One vector is turned by the same rotation once a tick. Each row is the vector after some number of ticks, and that number follows the row.
The counts run from 0 to 1206.
[  9  -8  -5  -8  -3  10   0   4   5 -14   5 -23 -14   3  -9 -19  17 -13
  -3  -4 -27  -8   7  -7  -7  25   9  -2   5  10 -18   8]
1022
[ -4  -6 -19 -24  -4   1  -6  -2   3  -3  25  10  23   9 -18 -29   5  -2
   3  -4 -12  12  11 -13   5  -1   8   5   5   7   8   5]
394
[-11  -8  10   3   2  -8  13  -8 -15 -21  -4  12   6   7 -11  -6   7  -8
   8  -8   5  19  19 -19 -17   1   3  17   1  13 -13 -17]
526
[-18 -12  19  -2  21  -4   3   0   2  -8   4  11  18   0  -7 -16  -2 -15
   0  -5   1 -13  28   1  -4  -2  -5 -10  25  -3  -4 -10]
999
[ 10   1 -15  -1   3 -15 -15  13   4 -16  14  13   8   3 -22  -9   9   2
   5 -16 -16  -2   4  -2   8 -13  10  -8  12 -25 -12   6]
288
[-18 -26  17 -14  -6   1   3  -8   8  -6   3   8   1  11 -26 -13  -2  -3
   0 -11 -20 -12  13   2  10   2  -3   3  23   6   4   1]
187
[ -1   6 -23 -12   2  -5  -3  13   2 -10  12   8  11  -6   2 -10  12  -9
   9  25  -2  17  23  -1  -4   2  16  -2   6   0 -23 -13]
771
[  2   5   5  20   0 -14  10   5   2 -14  -1  -6   2  11   2 -22  -4  -2
  -2  18 -11  -8  21  -5 -15   1   5   7   0   6 -37 -12]
433
[ -3  -8   4  -5 -14   5 -16   8  13  -3   7   6  15  -4   2 -23 -12 -17
   4   1 -16  -5   5  20  -6  -9   2 -21  21  -1 -18  -9]
491
[ -8 -21 -11  -3   2 -25  -7   8  -6 -17 -11  10  -9   6 -17  -4  -9  11
  17  -2 -10  -2  12  24   9   0  -1   8  17  -9  -8  -4]
77
[-23 -25   1 -21  -5   4   2  -4   7 -15   1   1   5   9 -23  -7   6 -10
 -10 -14 -21  -8  -3  -4   3   6  -8  -8  22  -5   1   2]
110
[  5   2  -6  18  17 -17   3  11  -6 -14  -3 -11  -2   7   0 -20   2  -5
  -5  12  -1  -3  28  -4  -8   6   6  17   0  -1 -32  -4]
982
[  6 -10  -9  -9  10  -5   8  10   0   3  15   4  23  17 -10 -22   5  -3
  10  13 -10   7  17  18  -8   3   3 -23  21  -2  -1  -9]
304
[ -2 -13  -2  -7   7 -19 -13  13   1 -16 -12  -6  19   6   7 -32   3  -2
  14   7  -2  -1  16  21   8   7  -7   0   4  18   2  -5]
1146
[ -5  -9   9   3  21 -14  12   9   1   5   7   1  16   3  -2 -20  -4  -2
   5   2  -2 -14  40   6  -7  -1  -1  -6  18 -10 -13  -7]
92
[ -6 -13 -16 -13 -20   0  12  -5  -4  -7   9   8  -9   9 -11  -8  -7   6
  11   3 -22  12   1   3 -26  11   7   0   9  11 -21  -9]
139
[-13 -26   2 -20  -6   6  -3   4   7 -17  -3  -6   4  10 -18 -13   8 -14
  -6 -14 -25 -10  -4   7   7  10  -6 -10  21   1   3   5]
114
[  0  -9 -17 -17 -11  -1   7  18  -7 -12   5 -21   8   4  -8 -10  27 -19
  -9   3   0  20   8  -9  -1  13  12   2   1  -5 -17  -4]
851
[ -9  -3   1   4   5 -10 -10  12  -7 -23  -8  -2 -11 -18  -5   2  15 -19
   1  -7   3  -3  26 -12   3  -1  11  12   5 -12 -27  -4]
628
[ -8  -4  11   0   5  -6   4   1   2  -6  -3  -7   0  -7  13 -28  -7  -4
   6   7 -10 -12  33  -5 -12  14   0  12   1  25 -19  -3]
1157
[  5  -3  -4  15  -8   9  -7  -5  -4 -16   5   2  -8   9   0 -19 -12 -13
  -3  11 -10   6  10   3 -19   6  12   1   4  15 -37 -13]
144
[ 11  -1  -2  11  15   8 -23   4  -3 -12  20   5   1  -1  -6 -23 -12 -20
  -7 -13  -5  -9  18  -3  -8  -6   9 -10  12  -9 -25   2]
832
[ -6   1   2   1  15 -11  -5   7   4 -25  -9 -14  -1  -3   9 -23  10 -11
  -2   8  -6 -10  25 -11   2  16   1  18  -4  16 -16   0]
254
[ -6  -8  -7 -21  -2   3  -8   2  14   5  24  18   9  -6 -18 -13   5  -5
  16   6 -20  -1  25   4   3   2  13 -11  22   0  -4  -1]
479
[ -6 -16  -7  -9 -28  -3   4   8  -1   0   1 -12  12  15 -13 -22  -6 -12
  -9  19  -3  12  10   9   9   0   8  14   6   6 -20  -5]
777
[-17 -19  -2  -3   8 -23  13   0  -2  -2   1   9   7  21 -23 -13  -8   8
   3  10  -5  -3  27  13   7  -2   0  12  20  -8  -5  -4]
988
[ 16   0   5  12  16 -13   4  22   1  -8  10 -12   8   3  -2 -23   9  -8
   0  -7 -13 -16  17   5 -11   2   2 -19  11 -15 -20   1]
1190
[  7   6   1  -3  15   3 -18  12   9 -21   6  -7   7 -10   2 -27  17 -15
  -1 -14 -18 -18  13 -13  -1  11   2  -8   2   2 -10  10]
1015
[  9 -16   1   7   4   0   6   2 -11  -2   7 -14 -21  10 -23 -12  -1  -8
  -2  -2  -7  -6  28   0  -2  17  13  17  11  -2 -22   2]
5
[-18 -18   3 -17  -7  -3  -1   3  -9 -18   2   2  11   2 -22  -9  14 -15
  -8 -33  -7   3   5 -20   6  -2  -1  11   9 -11   2   4]
1005
[  4 -12 -14 -16 -18  -7   0  19   2  -2   4 -23  22  15 -10 -28  10 -12
  -6   7  -7  11   6   8  10   5   3   1   6   1  -3   0]
854
[  4  12  -1  14  -1 -26   2   7   8 -11   4  15  15  11  -9 -20   5   8
   7  15  -8   2  19 -11   2 -16   8  11  -1  -1 -22  -7]
434
[ -6  -9 -10  -2 -13   4   2   1 -18 -23   0   6  12   9  -7  -6   4 -21
  -7  -1   7  29   3 -10 -13  -1   7   8   6   3 -21 -19]
233
[-14  -9  27   2  15  -2   2  -5   2  -8   3   4  11  -3   6 -28  -8 -11
   3  -5  -7 -16  32  -4  -9   3  -3   4  11  13 -10  -7]
1080
[ 24   6 -12   4   5  -5 -17  19   7 -10  16  -8   3  -1  -1 -31   4  -5
   9  -4 -19  -9   6   6  -6   4  12 -14   5  -4 -20   5]
210
